One turn sends every row of this set to another row. A few are shown first. Where does it send the rows asked after them?
gobo: [ -4   0 -11   5  15   6  -6  -5 -13  -9   1   0   3 -20   0  -9  -5 -16
  -2 -12   6  11   2  -1  -7 -12  -8  23   4  11   5 -14   9]
doke: [-10   7   7 -27 -10  -7  -1   6  -4 -10   2  -7 -15  11   1  -2  -1   3
  -6   3   3   4 -10  -1  -2   2   7  -3   7 -10  -8  18 -10]
lere: [ -1   2  -8   6  17   4  -4  -6 -12 -13  -3  -2   3 -15   3 -15  -5 -15
  -3 -10   2  13   0  -4 -10 -13 -10  22   2  11   2 -14   1]
nen: [ -5  -2 -11   7  12   5  -2  -5  -7  -8  -3   0   4 -22   0  -5  -4 -17
  -2 -11   4   4   0   0  -9 -10 -10  27   3  12  10  -8  12]
fut: [ -9  13   0 -17  -4  -4  12  15   1 -11   5 -14 -17   7  -8  11  12 -10
  -5   5  16  -2   4   7   3  13   6   7   1 -11   1   1   6]
limer: [  7  12  11  23  16   5   8  -1 -18  20   6   0   6  -9 -11 -10   8  18
  -9  -8 -12   7   4  16   4   4  -3  -1 -10  -3   7   2   5]
movu: [-12   8   2 -17  -7   0  10  15   8 -12   4 -15 -10   2  -9   8   6 -12
  -2   8  14 -11   6   7   5  12   6   2  -1  -6   3   6  18]
mabip: [ -1   5 -13  10   0  -2 -11   1   5  22  15  -4  10  -7  12   7 -12   6
   9  -7  -5 -13  -9 -16  -4  12   4  14  10  -6   2 -17  -5]
debe: [ 11 -18  -8  11  -9  -5  -3   2  -1  18   9  15  13   6  -8   0  18  10
 -10  -9   2  -4  17   5   9   5  -7  -8  -6   7  12  -3  -1]
Kag: [ 15 -16  -5  13  -8  -8   1   0   3  14   3  13  14  11  -4  -4  19  11
 -10  -7  -5  -6  13   2   6   6 -10  -5 -10   6  11   0 -11]
foze: [ 14 -18  -5  13  -9  -7   1   0   6  14   3  12  15   9  -4  -5  17  11
 -10  -7  -6  -8  15   2   6   4 -10  -6 -10   8  11   2  -7]
vez: [ -1   1  -9   9  17   1   0  -6 -10 -12  -7  -2   2 -14   4  -9  -3 -15
  -3  -8   1   7  -4  -3 -12 -10 -12  28   2   9   8 -10  -1]
dezez: [ -4  -2  -6   7  17   6  -6  -6 -11 -14  -6  -2   7 -16   3 -16 -10 -17
  -2  -4   2   5  -2  -4  -9 -13 -11  17   2  13   6 -11   8]
degem: [-10   6   4 -27 -19  -3   1   6   7  -7   4  -8 -13   0  -2   3   0   4
  -3  -5  -1  -2  -4   0  -2   2   7   6   5  -7  -6  25   2]
felis: [  5   9  13  23  14   8   7  -2 -13  18   4  -1  11 -11 -10 -14   3  17
  -7  -5 -15   0   4  15   5   3  -4  -5 -12   0   9   6  12]
lomo: [  7  12  11  23  13   6   8  -1 -16  21   7   0   7 -11 -11 -10   8  18
  -9 -10 -13   5   5  17   5   4  -3   0 -11  -2   8   4   9]
kabe: [ 14 -15  -1  11  -6  -5  -3  -1   2  11   4  12  17  13  -3 -13  13  11
 -10  -4  -6  -2  16  -1   7   1  -9 -15 -11   8   5  -3  -9]
gep: [-10  13   4 -19   1  -1   7  15  -4 -14   6 -14 -14  12  -8   1   6 -11
  -5  11  19   2   5   5   6   9   7  -6   1 -10  -4  -5   6]
Luva: [ -4   3 -12   9   2   1 -15   1   0  22  17  -2  12  -7  11   4 -17   5
   9  -3   0 -13  -7 -15  -1  10   6   4  12  -4   0 -20   2]
lilig: [ -1   7  -9   8   4  -1 -15   1  -1  19  15  -4  12  -2  13  -3 -17   6
   9  -3  -3  -7  -9 -19  -2   8   5   3  10  -6  -4 -23  -7]
pizu: [-11   5   8 -29 -16   0  -3   5   6 -10   4  -9  -9   3  -1  -5  -6   3
  -3   0  -1  -2  -4  -2   0  -1   7  -5   4  -5  -9  23   4]
bev: [  3   6  13  24  18   5   7  -1 -19  19   1   0   9  -8 -10 -10   4  16
  -9  -1 -12  -2   1  17   5   5  -5  -6  -9  -2  12   4   9]
Maf: [ 16 -13  -2  10  -6  -5  -3  -1   1  12   6  12  16  14  -3 -13  15  12
 -10  -7  -5   1  16  -1   7   1  -8 -12 -11   7   5  -4 -12]
lek: [ 12 -16  -5   9  -6  -3  -6   1  -4  15  11  14  14   9  -7  -9  15  11
 -10  -8   2   3  19   2  10   1  -6 -16  -7   7   5  -8  -3]
luv: [  7  11  12  24  18   3   9  -1 -19  19   3   0   7  -6  -9 -11   7  18
  -9  -5 -13   5   1  16   4   4  -4  -2 -10  -3   8   2   2]
mufa: [-12   6   1 -28 -17  -3  -1   8  -1  -3   9  -5 -17   0  -4   8   3   4
  -5  -6   7   3  -4   4   0   4  10   5   9  -9  -6  20   2]
gal: [ -7  -4  -9   7  19   4  -7  -5 -17 -10  -4   1   3 -16   0 -10  -8 -18
  -3  -4   8   6  -2   0  -7 -11 -10  17   5  10   8 -14   8]
Vif: [  1   7  -9   9   0   0 -11  -1   7  18  13  -6  14  -4  14  -1 -16   6
  10  -6  -9 -12  -8 -20  -4   9   4  10   7  -4  -3 -16  -7]
tis: [ -8  13   9 -18   0  -2   9  12   4 -20  -1 -18  -9  15  -3  -7   2 -11
  -3  15   9  -3   2   1   3   7   4  -7  -4  -8  -6   1   2]
Keve: [-10  13   4 -21  -6   4   6  14   5 -14  10 -16  -9   3  -9  -2   3 -10
  -2   5  15   0  11   4   7   7   8  -6  -1  -6  -7   0  17]
rifos: [-13   3   6 -24 -12  -8   1   6  -1  -8  -2  -7 -15   9   0   5  -1   2
  -6   6   3  -6 -13   2  -3   5   5   1   7  -9  -1  22  -6]
bunon: [-16   2   6 -29 -14   0  -7   7  -2  -8   5  -6 -10   3  -3  -1  -8   1
  -5   4   7  -3  -5   2   2   0   8 -10   8  -6  -6  19   8]
Guzip: [-12   8   4 -30 -11  -4  -4   8  -7  -6   8  -5 -17   6  -2   2   1   4
  -6  -2   8   8  -5   2   0   1  10  -3   9 -10  -9  15  -4]
dilu: [ -8  10   6 -15  -4  -3  14  12  12 -18  -4 -18  -8  10  -4   2   4 -11
  -2  13   6 -13   1   3   2  11   2   3  -5  -7   1   9   7]
giso: [ -3   2 -12  11   1  -2 -12   1   4  22  12  -3  12  -5  12   7 -15   4
   9  -2  -4 -17 -11 -16  -4  12   3  10  11  -5   4 -16  -3]
gugi: [ 11 -19  -7  12  -7  -6  -3   2  -3  18   7  15  12   8  -7   0  18  10
 -11  -6   2  -4  15   6   9   6  -8  -9  -6   6  13  -4  -4]
suzu: [-17  -1   4 -26 -12  -5  -3   8  -4  -6   2  -5 -14   4  -3   7  -4   1
  -5   6   8  -7 -10   5   1   5   7  -4  10  -8   0  21   5]
filu: [ -3  17   4 -16  -6  -4  16  12  12 -16   2 -18 -13   8  -4   3  11  -9
  -3   3   6  -3   4   2   1  11   4  11  -5  -9  -3   6   0]
gike: [ -2   6  -9   7   2   2 -16   0   2  19  17  -4  14  -5  13  -4 -19   6
   9  -4  -4  -9  -7 -19  -2   7   6   2   9  -4  -6 -20  -3]
fevu: [  0   5  -9  10   3  -2 -11  -1   4  18  11  -5  13  -1  15  -1 -16   6
  10  -1  -8 -14 -11 -19  -5  10   3   8   8  -6  -1 -17  -9]
Sebe: [ -3  -2  -8   8  13   4  -2  -6  -5 -13  -7  -2   6 -18   2 -12  -7 -17
  -1  -7  -2   1  -2  -3 -10 -12 -12  25   0  13   8  -7   8]
sidok: [  7  10  12  23  13   8   9  -2 -12  20   5  -1   9 -13 -11 -11   6  17
  -7  -9 -15   1   5  16   5   3  -4  -1 -12  -1   8   6  11]
dig: [ -5  -3 -11   9  17   1  -2  -4 -14 -10  -7   0   1 -16   1  -4  -4 -17
  -4  -5   6   4  -5   1 -10  -8 -11  26   5   9  12 -11   4]
suvem: [ -4  18   7 -20  -6   2  10  12  10 -18   6 -19  -9   8  -5  -8   5  -9
  -2   3   6   2   9  -1   3   5   6   0  -6  -6 -11   2   5]
tilil: [  3   7  13  23  16   7   6  -1 -16  19   3   0  10 -10 -11 -13   2  16
  -8  -3 -13  -1   2  17   6   3  -5  -7 -10   0  10   5  13]
zeza: [ -3   5 -12   9   2  -1 -15   2  -2  23  18  -2   9  -6  11   5 -14   6
   8  -5   1  -8  -7 -15  -1  11   6   7  12  -6  -1 -22  -3]
nezi: [  5   8  12  25  18   3   8  -2 -19  19   1   0   7  -6 -10 -10   6  17
  -9  -2 -13   0  -1  17   4   5  -5  -3 -10  -3  11   3   4]
buga: [ 11 -18  -4   9  -5  -3  -7   1  -5  15   9  15  15  11  -6  -9  14  10
 -11  -5   2   0  17   2  10   2  -7 -18  -7   7   7  -8  -4]

movu turns into gep
gike turns into fevu
mufa turns into bunon
And these:
Sebe turns into dig
tilil turns into luv
buga turns into Maf

One turn sends every row of this set to another row. A few are shown first. Where does it send the rows asked after them?
Tavot: [-23  22   5  -2  -8  15  23  -5 -25  -4  -9  -8 -12  14  -3]
fose: [  0  23   8  -9 -21   9  35  -9 -18  -1   6 -11  -7  18  15]
Fezu: [ -1  13  -1   4 -23  12   6  11  -1 -14  -4 -11 -18  23  -2]
Limu: [  7  18   0  -6  -3 -13  26 -12 -22  12  -2 -14 -24   2 -11]
Sar: [  6  17   3 -14 -29   6  25  -4 -22  -3   9  -3  -6  11  15]
gaz: [  6  -9  -1   5  -5  -3  36   0  -5 -13   2 -11  -7  18   6]
vaz: [  8  16  -4 -10  -9  -6  29 -13 -11  18  -9 -17 -23  16 -10]
Vir: [ 11  13  26  -6 -12 -10   5   5  -3  11  15   1 -12  11 -14]
Biset: [  4   2 -11   0  -3  -6  33  -2  -2 -17   3   2  -6  17   2]
sipur: [ -8  12  25  -4 -13  -7   9   0   1   8  10   9   7  10   0]
Gato: [  4  23  11  -7 -26   7  33  -8 -19   4   2 -11  -7  13  18]
vepaz: [  1  -9 -12   1   0  -6  27   1  -6  -5  -1  -6  -4  14   9]
vot: [  3 -13  -1   6  -5  -4  30   6  -2  -7  -4  -6   0   9  -6]
gabo: [-22  12   9  -8   1  14  13   5  -9  -1 -13  -6 -14  22  -8]
ruvam: [  8 -10  -1  13  -2   1  28  -5 -10 -13  -2  -9 -10  18   0]
Daz: [ 14  11  17  -3  -7  -3   0  -6   5   2  16   5  -5  13 -16]
Lizul: [-12  10  11 -20  -8  12   8  -9  -2  -6   2  -1 -17  32  -5]
paze: [-10  21   5  -6  -6   6  26 -15 -21 -10   2 -10  12  22   8]
bufup: [-5 21 17  2 -7  2  5 -5  1 11 -1  6 10  4 -6]
Ren: [ 18  15  26  -4  -5  -9   5  -3   0   6  18   1 -11  13 -10]
Gog: [  3  18  11   1 -23  12  25 -12 -22   0   3  -7  -4  15  22]
gifi: [17  8 29  4 -5  0  6 -1  2 -1 16  3 -8 12 -8]
raman: [  2  13  22   2 -10  -3   6  -8   6   7  -1  12   4   7 -11]
lak: [ -5  14  15 -12   0  15   7   6 -12  -1   2 -14 -29  27  -7]
guzel: [ 4 18 28 11 -3  4  8  9 -6  9  2 -1  1  4 -1]
savo: [  2  17  17  -9 -26   6  28 -11 -14  -4  15  -4  -3  10  16]
tipit: [ 13  16   8  -6 -10 -10  19 -10 -13  24  -2 -18 -23   4  -9]
Nofaf: [ 11  13   1  -4 -11 -11  29 -15 -11  14 -10 -14 -22  10 -14]
miris: [ 13  19   0 -17  -8  -4   9 -20 -15  15   1 -19 -11  26  -1]
tofa: [ 8 16 22 11  4  6  7 15 -8 -1 13 -6  0  5 -6]
sizad: [ 11  14   1  -1 -15  -7  20 -21 -18  16 -12 -11 -24  12 -12]
pidu: [ 12   2  -4   0  -2   2  19   7 -21  -8  -7 -20  -3  23 -15]
naz: [  6   0   1  -5  -9  17  10  11 -19  -7   3 -15 -25  27  -4]
latif: [  8  28   4 -11 -17   2  27  -4 -18   2  13  -6 -14  14  20]
gitil: [  8  20  -9  -6  -7 -12  24  -3 -14  14 -13  -9 -22   7 -10]
ner: [ -3   6  26   8   1  -8  13  15  -5   4   7  -1  -1   6 -10]
buf: [  6  -7  -6   1  -6   2  38   3  -5 -11  -2 -10  -7  23  -2]
milas: [ 6 12 22 10  3 -3  9 19 -6  7  2 -2  2  5 -6]
nolin: [ -8   6  -2 -15  -4   2   8 -23  -3   6   1  -7 -21  28   0]
gab: [ -4  16  21  -3 -12  -7  11  -3   1   3   4  11  11   8  -5]
momu: [-15  32   8   4 -13   7  17  -9  -9 -13   1 -11 -21  16  -7]
sanun: [ -9  15  -2   2  -2   0   4  -9   7   4  -4 -16 -24  23   6]

ruvam turns into sizad
gab turns into milas
And these:
Vir turns into sipur
vaz turns into fose
Sar turns into vepaz
bufup turns into tofa
miris turns into paze
Gato turns into gaz
Biset turns into gitil
lak turns into Lizul
savo turns into vot
guzel turns into gifi
Fezu turns into sanun
naz turns into nolin

One turn sends every row of this set to another row. A few are shown first. Where does it send the rows asked after them?
tugu: [ -1   3  -4   5  11  12  13  -4  -7   5 -29  -6  -7   7  -4   3  -2  22
  -7  11   2]
gar: [  7  16   4  11   8   2 -10   5 -10   3 -10 -26 -13  -9  15   2   7 -12
 -10   7 -10]
tadi: [ -9  21 -13   2   2  -2  10  -8  -2 -28 -26 -20   0   6  -3   1   7  12
  -2   0   1]
lavis: [  6  -4 -17   3   3  -2   1   7   6 -28 -12 -18   4 -23   0  -8  15   4
  -7  -6  10]
bap: [  6  -1   4  -2   5  -8  13   9   3 -14  -1 -17 -20  11   9  11  -8 -18
   1   2  -9]
Kezam: [  0  22 -12   0 -25  20  -1  -7  -2 -13  -8  -4 -19  -6   0   8   9 -14
  -2   6   4]
Semuz: [ -5   9 -10  17  -9  -5 -18  -1   1 -17  -6 -14  14 -11   9  -8  -1  -6
  -1  -2   4]
kuz: [ 10   5  14   9   5  13 -14  -1 -10  -5 -12 -26   6  -3  11   0   3  -9
  -6   2  -3]
fefo: [  6  20  -2   5  -7  -1 -14 -11  -4  12 -30  -6 -16  -3 -11   5   9  -2
  -7   6  17]
supe: [ 13   2  -7  -2  11  -1  20  -4   9 -11  -9 -15  -7 -14  11  21   2 -20
 -13  -4  -9]
fimi: [ -3  -2   6  -3   1 -33   3  -1  -2   3 -19 -12  -5  -7   2   7  15  -4
 -17   1   5]
bamig: [ 13   6   1   3   5  18  16  -2   2   3  -5  -7 -10 -11  -4   2  31   4
  -6   6   4]
loz: [ 12   1 -12   1 -16 -18  -5   3  -2  -9  -8  -6 -16  14  -2   5   4  23
  -4  -4   3]
gope: [  8   6  -8   4 -26   1   5 -10  -2 -16 -10 -10   3  -3   3   0   7 -32
  -4   2   5]
mal: [ -2  -7 -20   3  -2  -8   8   7   1  -9   6  -5   4   3   2 -14  -8 -13
 -15   7   2]
lun: [ 10  -2  -5  -3 -12  10   3 -11  -4 -17  -9 -10  13  -6  -1 -12  -4   8
  10   2  18]
dinep: [ -4   2   4  14  -4  -4  14   7  14  -6   1  -9 -11  -8   6  16 -12 -14
   2   5 -11]
kened: [-13   5 -17  -5  -2 -10  17  -9   1  -5 -22   1 -11  13 -12  -4  15   5
  -3  -5   1]
Pirek: [ 18   3 -14   3   8  -4   3   3  14 -22 -27   4  -9  -2  -6   4  -6  -5
 -20  -5  24]
nuton: [ 10  18  -8   9  -4  -4 -32   2   0  -5 -14 -13  -5 -15  -4   1   2  -9
  -3   1   2]
Febek: [-10   8   1  -5   3 -11  -1  -7 -12  14 -21   1  -4   3  -7   3   3  14
 -17   4   5]
kelo: [ 15  25 -14   4 -19   7 -11   3  -8 -16 -17  -9  -1   9   2   3 -10 -15
  -6   0   5]
Baza: [ 14 -15 -12  15  -6   8   6  -7  -6 -14  -3   2 -17 -16  15  -1  -9 -11
  -6 -10  12]
Dezad: [ 19   6   1  12   2  -9 -14   4   8 -20 -16  -4  -8 -15  -8  16  -3  -4
 -15 -12  19]
Liv: [ 22   2   7   2  10 -10   9   7  -1   8 -13  -9 -13 -10  14   3  23 -13
 -12  -1  -1]
Bipi: [ -7 -11   1  10   3   5   9  -9  -5   2  -2   1 -14  -9  11  10   9  -7
   3 -18  -8]
peler: [ 29 -13  -2  10  -7  -8   9  -4  14  -2 -16  -2 -17  -6   9   6  13 -15
 -19  -2   9]
zit: [ 11  -2 -14   9   7  -4  23  -8   1  -5 -18  -9 -28   8   1  18 -10 -13
 -13   3   0]
kota: [ -3   8   3  12  -9 -14  15   2  18 -13 -19  -5 -16   9  -7   8  10   9
  -4 -17  10]
mazo: [ -8   3   3   5  -4 -10   1   8 -12  -1   2   3  -4   5  -2 -16 -14   1
  -8   8   1]
digid: [  4 -14 -10   6  -3 -26  11  -2  -2   9  -8 -14  -6 -20   2   5   9  -3
 -14  -2   8]
Genaf: [ 13 -15  -9   2   9   2   9  -4  -1 -24 -11  -6 -14   8   7   8   7  23
  -7   3   8]
gitim: [  7  -3  -8   6  16  13  -3  -6  -3  -7  -7 -11  -8   7  -1   2 -25   8
 -17   1   9]
ged: [  6  21   4   8 -31  20   7   3   2  -7 -14  -9  -4   1  -3  10   4   2
  -6   5   3]
milon: [ 23  17   9  -7 -11   9   1  -3   2 -11 -21  -5   0 -20   8   8  -7   1
   9   2   6]
fovab: [ 15  -8  -7   1  -8   7  12  -4  -3  -3  -9  15  -6   5   8  -7  13 -12
  -9  11  23]
Rofim: [  5   8 -13   3  10  33  11  -2   1 -10 -12 -10   5  -1  -2   0  18  -2
 -12   4   7]
dutug: [ -5  13  -5  -7  -7 -13  19  -4   1 -14 -22 -13  -6   0 -11  13   3   7
  -6 -19  19]
Tisat: [  7  14  -4   7  -1  -3  -9  -9   0  -3 -32   7 -24   2   1  -4   8  12
  -6  13  17]

milon turns into loz
Tisat turns into digid
kota turns into dinep
And these:
fovab turns into lavis
gope turns into tadi
mal turns into Rofim
Baza turns into lun
kened turns into supe
Febek turns into Liv
Kezam turns into dutug
fimi turns into gar
Semuz turns into tugu
mazo turns into bamig

